In the data rows, the value 128 means zero.
Some points, one per row:
tensor([ 95, 130, 102, 107, 171, 113, 137, 135])
tensor([157, 145, 122, 153, 149, 110,  85, 113])
tensor([132, 126, 107, 145, 119,  99, 103, 125])
tensor([148, 105, 114,  78,  82, 116, 155, 127])
tensor([159, 139, 124, 145, 121, 116, 118, 128])
tensor([190, 140, 130, 147,  81, 160, 158, 164])
tensor([156, 166, 141,  88, 166, 145, 169, 176])
tensor([ 98, 139, 158, 155, 151, 126, 165, 168])
tensor([127, 118, 155, 128, 156, 124, 190, 142])
tensor([149, 125,  80, 117, 118,  88,  67,  56])
tensor([ 83, 148, 191, 152, 155, 142, 145, 164])
tensor([149, 132, 139, 174, 123,  98, 119, 127])
tensor([164, 117, 121, 153, 174, 156, 135, 155])
tensor([ 86, 107,  87,  46, 162, 110, 134,  99])
tensor([132, 126, 145, 180,  75, 123, 123, 147])
tensor([190, 151, 160,  60, 170, 143, 195, 169])
tensor([142, 125, 130, 159, 129, 118, 102, 105])
tensor([106, 131, 114, 133, 141, 118, 109, 122])
tensor([140,  54, 110, 175, 175, 128,  60,  69])
tensor([185, 140, 144, 126,  95, 128, 130, 201])
tensor([ 95, 164, 166, 164,  76, 165, 120, 171])
12 more points follow, each with its number after it:
tensor([108, 122, 180, 126, 166, 138, 121, 193]) 0
tensor([144, 110,  90, 137, 149, 111,  98, 110]) 1
tensor([146, 131, 106,  82, 158, 107, 152, 131]) 2
tensor([191, 137, 123, 112, 111, 117, 173, 183]) 3
tensor([102, 142,  89, 123, 126, 119, 145, 123]) 4
tensor([171, 150, 141, 140, 166, 140, 127, 172]) 5
tensor([136, 135, 141, 150, 156, 125, 129, 154]) 6
tensor([132, 130, 137,  45,  64, 105, 191, 196]) 7
tensor([135, 142, 153,  74, 132, 169, 157, 102]) 8
tensor([164, 138, 135, 144, 204, 161, 124, 167]) 9
tensor([213, 112,  48,  10, 151, 179, 225,   0]) 10
tensor([ 64, 140, 114, 129, 128, 160, 146, 157]) 11
Which of these numbered points is nearest to each point below, looking only along the 3 directions in which the first points spread most? Its number follows each.
tensor([151, 120,  84,  94, 173, 123, 143, 121]) > 2
tensor([102, 104, 157, 118, 140, 123, 170, 162]) > 9
tensor([101, 126, 125,  73,  86, 117, 164, 130]) > 8
tensor([132, 134, 100,  94, 166, 128, 153, 154]) > 8
tensor([174,  80, 112, 149, 130, 145,  69,  19]) > 1
tensor([ 52, 153, 118, 151, 159, 169, 112, 120]) > 11
tensor([118, 101,  83, 134, 119, 107,  73,  78]) > 1
tensor([191, 160, 143, 110, 113, 165, 169, 157]) > 3
tensor([126, 131, 152, 137, 124, 125, 147, 131]) > 6
tensor([127, 109,  97,  56, 177, 133, 178, 100]) > 2
tensor([120,  99,  90, 117, 126, 143, 154, 113]) > 4
tensor([182, 132, 129,  69,  98, 137, 169, 123]) > 3
tensor([ 88, 143, 122, 142, 172, 141, 134, 138]) > 11
tensor([113, 111,  79, 122,  97, 101,  67,  58]) > 1
Here are 12 other points, each followed by its number:
tensor([ 88, 150, 161, 177, 117, 104, 143, 148]) 0
tensor([161, 130, 118,  37, 167, 131, 196, 144]) 1
tensor([ 93, 135,  95, 166, 106, 154,  90, 138]) 2
tensor([ 96, 143, 203, 159, 152, 141, 103, 166]) 3
tensor([ 84,  88, 121, 127, 142, 166, 145, 140]) 4
tensor([127, 116,  82,  93, 103,  72,  84,  55]) 5
tensor([159, 123, 118, 153, 114, 101, 129,  92]) 6
tensor([142, 113, 192, 115, 148, 120, 126, 231]) 7
tensor([129, 150,  99, 120,  95, 101,  86, 141]) 8
tensor([160, 130, 115, 161, 127, 112,  88, 121]) 9
tensor([148, 138, 151, 177, 133, 139, 107, 116]) 10
tensor([129, 161, 100, 121,  82, 132,  81,  76]) 11
The same question for these:
tensor([159, 145, 127, 166, 102, 109,  95, 102]) > 9
tensor([176, 119, 112,  31, 143, 120, 193, 158]) > 1
tensor([109, 132, 146, 100,  87, 111, 182, 188]) > 7
tensor([ 98, 122, 139, 174, 131, 106,  88, 110]) > 2
tensor([ 66, 140, 120, 122, 112, 142, 123, 132]) > 4
tensor([157, 160, 141, 120, 165, 126, 157, 202]) > 7
tensor([188, 131, 130, 144, 151, 136, 106, 142]) > 8
tensor([ 75, 163, 103, 158,  85, 164, 101, 108]) > 2
tensor([185,  82, 102, 161, 120, 153,  61,  54]) > 11
tensor([161, 113, 179, 118, 166, 125, 198, 156]) > 7
tensor([149, 117, 147,  65, 101, 135, 192,  98]) > 1
tensor([111, 161, 130, 147, 165, 139, 124, 124]) > 4
tensor([ 95, 136, 156, 170, 106,  93, 142, 153]) > 0
tensor([128,  89, 105, 122,  85, 186,  65,  71]) > 11
